A single turn carries every row of the set below to another of its rows. Some are shown first; where does it send the rows asked next?
j456: [  1 -11   8 -42   5  32 -24 -24 -17  44  -8  11  -9  16   8 -23 -11 -28
  -3  -1 -35  35  -7  32  53]
j236: [-12 -15 -19 -39  44  10 -43  -4 -63  43  -7  41   7 -10   6  -9  22 -22
  27  12 -49  31  18  11  15]
j497: [ -2 -24  -1   7  18  28 -10 -35 -20  51  -7  23 -16  15  -7  -9 -32 -51
  29   5 -16   7  -4  23  50]
j944: [-15 -19 -11 -30  28  23 -38 -20 -27  39 -10  13  30 -28 -22  -4  15 -42
   5  26 -17  20  24  21  20]
j95: [ 16  -9  22  -7  22   1  -7  26 -30   0  -7  32  16 -18  16  -1 -11  -6
  17   5 -17  58 -28  18  19]
j952: [ -1 -22  45 -31  -3  25   0   1 -20  23  -2  24 -18  24  -1  -9  -2 -12
   3  10 -53  59  -2   8  -4]
j798: [ 16  21 -39  26  30  -1  -6 -17 -12  25 -32  32  10   2   6  13   3 -10
   0  13 -14  43   3  41  -1]
j105: [ -9  -5   4 -11 -29  11 -21  18  -1  26 -50  -4 -10  20  -7  30   6  -6
  12  20  -1  16   5  14   9]
j979: [-21  -6  33  -1 -39  23   9 -15 -36  35 -24  27  10  -5   2 -20  20   2
  56  26  -8  22  10  23  25]
j110: [ 24   5   5   1  -1 -23 -36   3 -39  33 -24  31 -19  38  16 -18 -16  -8
  61   4 -13   8   4  16  18]
j42: [ 19  -7  28  22  30  25 -23   8 -43   8  -4   2   8  13 -34 -13  40 -28
  24  32  -4  43 -18  11  28]
j256: [-10  -4  -8  -9  55 -18 -11 -20 -61  27 -14  11  -6 -26  -8   7  19  -1
  43  31 -28  15  32  -5   9]
j268: [-15   4  -6  14  32  -2 -50  -9 -52  17 -35   3 -35   2  13  -3  26 -44
  -6  10 -35  24  17  13  36]
j725: [-11  -2  13  21  27  13  14 -40 -17  19 -27  14 -19  11  27  20   4  15
  -4  -9 -17  29  12  39   1]
j931: [  6  16  10  44  33  -9 -20 -25 -34  38 -25  11 -12  31 -22 -15   5 -47
   7  32 -28  33  27  19  -4]
j672: [-28  11  19 -33  15  17 -25   4 -47  30   3  42 -14  24 -36   1  10  -3
   4  13 -27  19   3  68   3]
j21: [-17   5  33   2  13  18 -42   9 -55  20   2  22  32  18 -15   8  29  -8
  22  17 -16   4  -5  58  29]
j64: [-24 -22  20  22  13   4 -40  -7 -30  37 -30  60 -17  -8 -31 -41  24  -7
  11  19  -4  34  26  19  23]
j916: [ 16  -4   2 -20 -11  13 -27 -28 -41  30 -17  24 -39  36  -5   3  -3   6
   9  -5  -9  20  35 -28  36]
j779: [ 17  -8  35 -11   9  27   0 -14   3   8 -22  32   0  16  -8  31  41 -31
   9  12   2  18  11  15  -5]
j878: [ -3   4   0 -18  -2   8   9  -7 -58  23 -11  14   2   1 -40  31   4  -1
 -16  38   2  35  26  -7  35]
j194: [ -4 -10 -32   2  20  38   8 -18 -24  20   6  28 -18  32  -1 -28  17  11
   6  -2 -38  20   2  17 -14]
j871: [  2 -16   4 -52  28  17   9 -32 -25  49  -8   8  19 -18 -22  10   6   9
  34  32 -22  32  16  12  24]
j935: [-15  29  25   1  17  19  16  -2 -69  12 -11   9   2   2 -16  18   2 -21
  52  31 -17  26  46  24  35]
j86: [-12   5  -1  14  42 -12   9  17 -24  51   0  48 -10  39   4 -19   1 -26
  42  12 -24  16 -12  -4   9]
j663: [-22   2  -6  -7 -12  24  25 -26 -23  28  -8  37 -15  -4  -5  -4   5   2
  54  25 -29  50  47   3  35]
j814: [ -7   0  38  23  33 -16  -5 -12 -24  32  -1  11 -11   9   5   5   0  -8
  36  19 -14  63 -33  28  46]
j967: [-15  18 -20   2 -13  15 -12  14  -1  32 -28   5 -11  -1 -27  -1  -6   5
  21  26 -38   2 -24   1   6]
j568: [-12   5  16   5  45  11 -17  29 -26  28   2  29  -3  33  -6  -5 -20  21
  20  -4 -25  68   0  17  35]
j328: [ 16   2 -14 -13   8 -19  -1 -29 -69  24  15  50 -18   8 -15 -10 -12   6
  20  20 -15  32  29 -11  34]
j633: [ 50  18  25   2   4  16 -37  -9 -47  16 -42  31  -4   5  -8  -8  12   6
  47   6 -29   4  -4   9  13]
j371: [-36 -24 -17  19  -7  12 -33 -16 -12  38  -7  55   4   7   5 -25  35  17
  20   8 -30  20  11  22  20]
j901: [  6   9   5  26  29  12 -33 -24   4  -9  -6  20 -10   9 -16  14   5   1
   1  -1   1  46  38  32  11]
j134: [ -6  18   5 -12   0  -3 -30  -2 -45  31  -1  -9 -28  36 -33  17 -14 -21
  10  20  -1  14  11 -17  48]
j493: [-34  29   1  13 -16   2   2 -11 -61  32 -20  20  -8  14   1   4  29  -6
  58  32 -24   7  13  40   4]
j180: [-13 -23   8  -2  20  31 -24  -4 -52  18 -32  25 -47  12   9  46  24 -37
  17   3 -39  27   0   9  29]

j814 turns into j901
j371 turns into j110
j42 turns into j779
Now these:
j134 turns into j944
j256 turns into j935
j672 turns into j967

A single turn carries every row of the set below to another of its rows. Some are shown first; where does it send the rows asked next?
j482: [  2   9 -11  -3  -7 -34   4  25   0  21  -4  12 -35   3 -22 -22   0   0
  -7  -6   3 -47  19 -11  20  17  -5  12  10 -19  17 -17 -13]
j442: [-11 -89   4   7   3  18  -5   5   6  -7   1   1   2  -8   7   9  24  -9
  12  20  -5  -2   3  27   7  -9  -5 -30   0  19 -11   8  -9]
j550: [-27   1  18  -8 -12  25 -15  34  -4  -6 -32  12   1  -6 -16  -3   5  -5
  -5 -10 -22  34  35   7 -18 -15  14  12  15  -7 -32  15 -14]
j313: [-14   8  -7  12 -24  -4 -16 -15  -7 -21  10  29  20  17  -8  -7   2  23
 -10  32 -24 -28  35  -7  11  -3  -4 -18 -10   8  36   1  24]
j595: [-21 -29  35  17  14  12  -7 -13  17   0  20   2  17 -13  31  29  -2 -11
 -11  10 -13  15 -11 -23 -19 -12 -19 -38  24  16 -12   6  13]
j452: [ 14  -9  15  -3  -8  17   7  21   0 -47   1 -15   9  29  -1 -15  14   3
  18  -9 -29   6  -5  16  -3  27  27   3  16 -13 -16  23   5]
j872: [-12  55  -1  14   0  12  -5   6   1   1   9   3  21   4   9  -8   0  -6
   9   5   5  -3  47 -51  -1 -18  -5   7  -1  24  -1   2 -10]
j420: [ 17 -12 -33   3 -18  17  -2  24  -8  -8 -12   3  10  -3 -37 -26  12   9
   7   6 -18 -19  31 -19  41   6   4  15   1 -10  11  28  -8]
j439: [ -5  -6  21  11 -13 -24 -22  15   5  -7  10   6  28 -32  14  -4  24 -20
 -21  -2  16 -25 -35  36   6 -15  10 -13   3  48 -20  -9  -6]
j772: [-24  49   6  10   3 -15 -16   6   6  27  11   8 -45  -1  -3 -11  11 -10
 -16  -6   8 -24  14 -10  -5   2  -6  31   6  26 -12 -10 -25]
j467: [ -7 -21 -22  37  12  -7  11  -3 -12   2  18 -23 -13  23   9 -32  -8 -17
   9  -1  10 -11   1 -10  36  -2  14  -6 -17 -17  36  27   4]
j266: [ -8  38  26  11   9   8   6  19  13   2   8   7  27 -27   1  -9  27 -13
 -11  15  -5  22  21  33   4 -21  11  -8  -2  52  -9   9  -6]
j834: [ -4 -23  23  36 -15 -24 -36   4 -15 -17  15  33  15   2  15  12   4  11
 -18  20   6 -56 -11  10 -10   1  -8 -18 -17  15   3 -12  10]
j56: [-18 -35  -9  29   4  14   6 -21  -2   4  24 -22  34   5  24 -18  12 -26
  -6  14   5 -26 -19 -21  27   6   0 -41  -1  23   4  23  -3]
j183: [ 23 -20  17  20 -22 -19 -10   2  -7 -28  28   4  18  -1  17   4  16  -7
   5 -19  -3 -36 -37  20 -16  25   0 -14  22  -5 -27  12  -7]
j31: [-10 -45  -4   9  11   1   4  10   6  -6  11   0 -38 -21  -5   1   6 -15
  15   3   3  41  15  45  -1 -21   4  10   4  -9  -6  22  -8]
j481: [  2  -7  -7  17 -20 -13  -5 -10   3  19  22  11  24   3   1  11  -8 -47
 -38  31  13   6   3 -44  33 -12   8  17  16  19 -15 -13 -23]
j433: [ -8  16   1 -14  10 -12 -17  25  -7  -3 -20   8 -43 -13 -17 -13  -1 -25
 -17  -5  -1  -1  -6  12 -11  27   0  27   8 -26 -21  -6 -27]
j319: [ -4 -61  -9  10   4  14 -19   1   2  11  -1  15  20  25  10 -12  -1   1
 -25  19   1 -33  12  -4   9  -5  10  44  14 -10   3   9 -47]
j447: [ 19 -20  23  16  -1  -5 -17  13   5  16  -6  12   6  19  18  19   1 -42
   3 -12 -32  16   5  -3  -4 -25 -20   6  35  -1 -14  -6 -57]
j822: [-36  15  12  21  14  -8 -12 -17  21  11  27  -3 -17  -8  26   3 -19  -4
 -18  -4   2  27   6 -19  -5 -40  -9  -1  16   8  22   7  22]

j772 turns into j482
j31 turns into j822
Now these:
j442 turns into j595
j481 turns into j319
j420 turns into j550
j834 turns into j183
j313 turns into j452

A single turn carries every row of the set below to another of its rows. Some are shown first; where does it send the rows asked next?
j260: [  1 -17   7   1  13 -18  -3 -13  -6  33  -2   4  39]
j869: [-20  10  24  10 -15  10  -7  28  -4 -12  -2 -15  38]
j943: [  1 -11  29  -8   3 -18 -30  22 -14  15  -4  13  12]
j267: [ 15  33 -20   0   7  19  32  28   0 -22  16  -8  -7]
j345: [ 20  42 -13 -10 -25 -10   3 -11   1  14  -2 -33  22]
j92: [ -5   8  29  36  -2  -2  18 -10  -5  -8 -10  11  35]
j657: [  4  15  39  17  -4 -20  26  16  12  28  -7 -24   2]
j541: [  4   0 -20 -30   5 -29  -9 -13 -15  -1 -22 -19  24]
j53: [  6 -17   4   3 -36   1  25  41 -16   1   7 -23  15]
j527: [ 38  28  17 -33  11 -17   7   2 -25  -6 -13  34   0]
j519: [ 26  13  45  -9   7  -5 -18 -11  -4  22  11 -13  15]
j477: [-14  -7 -11 -13 -15 -12  28  30  -5  19  35   3  20]
j793: [ -2   3  18 -12 -14  12  29  50 -21  -6   9  21  -9]
j770: [ 26   1   5 -35  25 -14  38 -10 -11   5 -35  13  12]
j500: [ 28  18   1  11  -7 -18  37 -29  -2 -14   7  -9 -16]
j67: [ 24  11  38 -11   8  -3 -14 -15  -1  26  13 -19  23]
j613: [ 15   3  51  -5   5   3  19  28 -12   4 -12  -5  47]
j643: [ -1  -5  -8   0   0  12  63   6 -11  16  10  14  24]
j580: [-28   3  -2   2 -18  16   7   5  -7 -19  -9 -28  -6]
j174: [  0 -14   5 -41  -9   7  23  32 -24   5  24   4  33]
j74: [ -6  26  -7  -4 -22  -3  52  -1   4 -10  14 -31  21]
j507: [ 17   2  49   0   8   2  26  17 -11   7 -13  -4  51]
j934: [  0  15  35  11  -7 -16  23  22  14  29  -4 -32   6]
j932: [  1  -5  13   8 -11 -25  32  19 -14   9  25  36  -6]
j958: [ 20 -18  13  28 -25 -12  46   8 -18   2  -1   4   6]
j578: [ 21  33 -17  11  12  14  42  13  -1 -21  12   2  -9]
j231: [ 17  28  13 -56   0  -6  -6  10 -10   4  -7  -9 -18]
j81: [ 24   1   3 -22   7  22  23 -11 -23  34 -22  16  32]
j315: [ 11  19  -7 -21 -22  -2   8  16   0 -18  18 -42 -11]
j264: [ 10  40  22  -8 -17  10   2  -4  -4 -38  10  -7 -11]
j405: [ 27   8 -25  -8  21  -2  32  25 -15  -2  26  23  21]
j285: [ 37  13 -29 -29  29   1  18  11  -4  -3   4 -12  -6]
j961: [ 14   3   3 -19   5 -38 -14  -9 -22 -13 -29   6  -2]
j647: [-10   9   5  -8   6  -5   1   0  12  15 -32 -40  20]
j396: [  6  34  -4  -5  -8  14  25 -32   4 -19  13 -21  19]
j45: [ 44  15 -17 -22  29  -5  17  11  -8 -10  -1   2 -20]
j401: [  4  13  32  10   8 -18  -1  -2   3   2 -42  -7 -11]
j161: [ 18 -13  24 -12   2  -9  41   2 -30   1  13  41  14]
j680: [ 22   7  22 -34  -5  23  -5  25 -30  17 -21  19   8]
j561: [-16   2   5  22  -9   5  24 -21 -10 -18 -16  -6 -12]
j205: [ 15   4   6 -59  12  -5  11  29 -12  -2 -29  -6   8]
j179: [ 28  11 -16 -12  16  -2  21  40 -18 -10  25  26  10]
j610: [ 24  22  -1 -36  15 -12  28 -36  -4  20 -10  -2   2]
j399: [-23   6  -9   1   0  -5  20   0 -23  14  -5  33  39]
j512: [ 21  22 -18 -52   9  -1  12   2 -12  12   0  -6  39]
j919: [ 33  47  15   3 -25 -21  -4  -7  -9  -1 -10  -3  -9]
j970: [-25  10   6  -9  -9  -4  -2  30 -29   1  -5  35  20]
j150: [  6  33  27   4 -26 -13  35  15  -7 -30   5  -1 -17]

j81 turns into j345
j561 turns into j399
Now these:
j396 turns into j477
j285 turns into j267
j943 turns into j401
j793 turns into j527
j67 turns into j934
j174 turns into j231

A single turn carries every row of the set below to another of its rows. Some are shown first; where does it send the rows asked next?
j785: [  8  11  -2   4 -43   6 -23   2   9 -19   1  -8 -47]
j981: [-12   3  39 -10  16   6  16  -5 -26 -17  13 -24 -14]
j218: [ 22   1  43 -18 -14  11 -10  15 -19 -22   6 -29 -20]
j996: [ -7  -5  34   5  -2  29 -22   6 -34  18  13 -14 -46]
j802: [-13 -29   0   4   3  -8 -15  29 -29 -13  31  -8  -3]
j214: [ 22  17  -7 -15  10   4 -41  29   2  35   2  -1 -21]
j186: [  4 -13   9 -16  16 -13 -21 -13 -49  -3   5 -16 -36]
j537: [  8  -4  11   8  10   1  22  17  36 -34  17  -1 -47]
j232: [-25   0   4   2  28 -27 -10  13 -13 -35   0  21 -23]
j394: [ -6  11  -7 -29  34  -9 -13   7 -40   4  10  -7 -30]
j327: [ 16 -12   0  15  26   3 -38 -13  27   3 -25  17 -32]
j669: [ -8 -15 -23   8  29 -15  28  13   5 -19  -9 -15 -30]
j811: [-21   5  24   3  22   1  20 -13 -28  -8   9 -17 -10]
j389: [-10  21 -21  -4  34 -22  11  22  14  -2  10  11 -34]
j8: [-27   8  21   8  28  -6  11 -20 -24   1   6  -4 -12]
j476: [ 20  31  14  37  24 -12 -24  18  19  -4  14   8 -35]
j575: [ 16  -5  15  12  10   7  24  13  33 -38  13   1 -37]
j534: [ 33 -15  10   8 -20  24 -37   6  19   6   8  15 -26]
j706: [ -8 -13  27  47  17  17 -17  23  19  11  15   2 -20]
j466: [  0   3  -5  -8  15  -3   7   8   3 -31  19 -23  16]
j40: [ 20  -9  15   1   3  14 -23  19 -21  26 -10 -35   1]
j153: [ 12  -4   1  17  19   4 -12   1  45 -18 -11  25 -44]
j85: [-33  -3  16   4  37  11 -16  13  -7   3 -23 -30 -46]
j337: [ -8 -29 -15  -1  -9  -4 -42  21   7 -19 -18   0 -47]
j518: [ 31 -28   4  22 -21  21 -24  -3  15  -1   9  12 -29]
j383: [ 23  -3  43 -15 -20  11 -18  15  -8   0   3 -36 -24]
j882: [ 20 -35   2  22 -14  17 -12 -15  18  -3  14  14 -23]
j143: [ 22 -22  -9  10  40  11 -39  25   0  12  16  17 -24]
j800: [-10  33 -17  -9  38  -4   9  21  -2   3   9  11 -38]
j557: [ 22  18   6 -17  -3  15 -48  28   9  21  -3   0 -18]
j673: [  2  -1  -1 -20  28 -12 -19  -1 -50   0   1 -16 -31]
j78: [ 13  -5  -2  24  21   3 -26  -5  36  -5 -24  23 -34]
j983: [  5 -11  22   4  -1  -4  25  10  31 -35   7 -16 -36]
j191: [ 27  18  -4 -18   0  21 -44  24   5  20  -8   4 -22]
j140: [-13  29 -21 -15  32  -4   3  25   3   8  15   8 -32]
j601: [  6  12 -26  20   4 -18 -22  26  -7  25  -3  18 -27]
j293: [ 15   9  -7 -15  34  23 -16   6  -9  10   2 -46 -41]
j494: [-17 -27  16   1  -6  31  -4  -5  25 -27 -18  -6 -24]
j717: [ 12 -12  37  29 -17  -5   3   7   7 -19 -18 -24 -41]
j340: [ 20  -3  46 -19  -7   7 -10  18  -9 -23   9 -36 -24]

j327 turns into j8
j140 turns into j537
j802 turns into j337
Now these:
j981 turns into j534
j466 turns into j785
j218 turns into j191
j389 turns into j983
j996 turns into j143
j518 turns into j673
j717 turns into j40

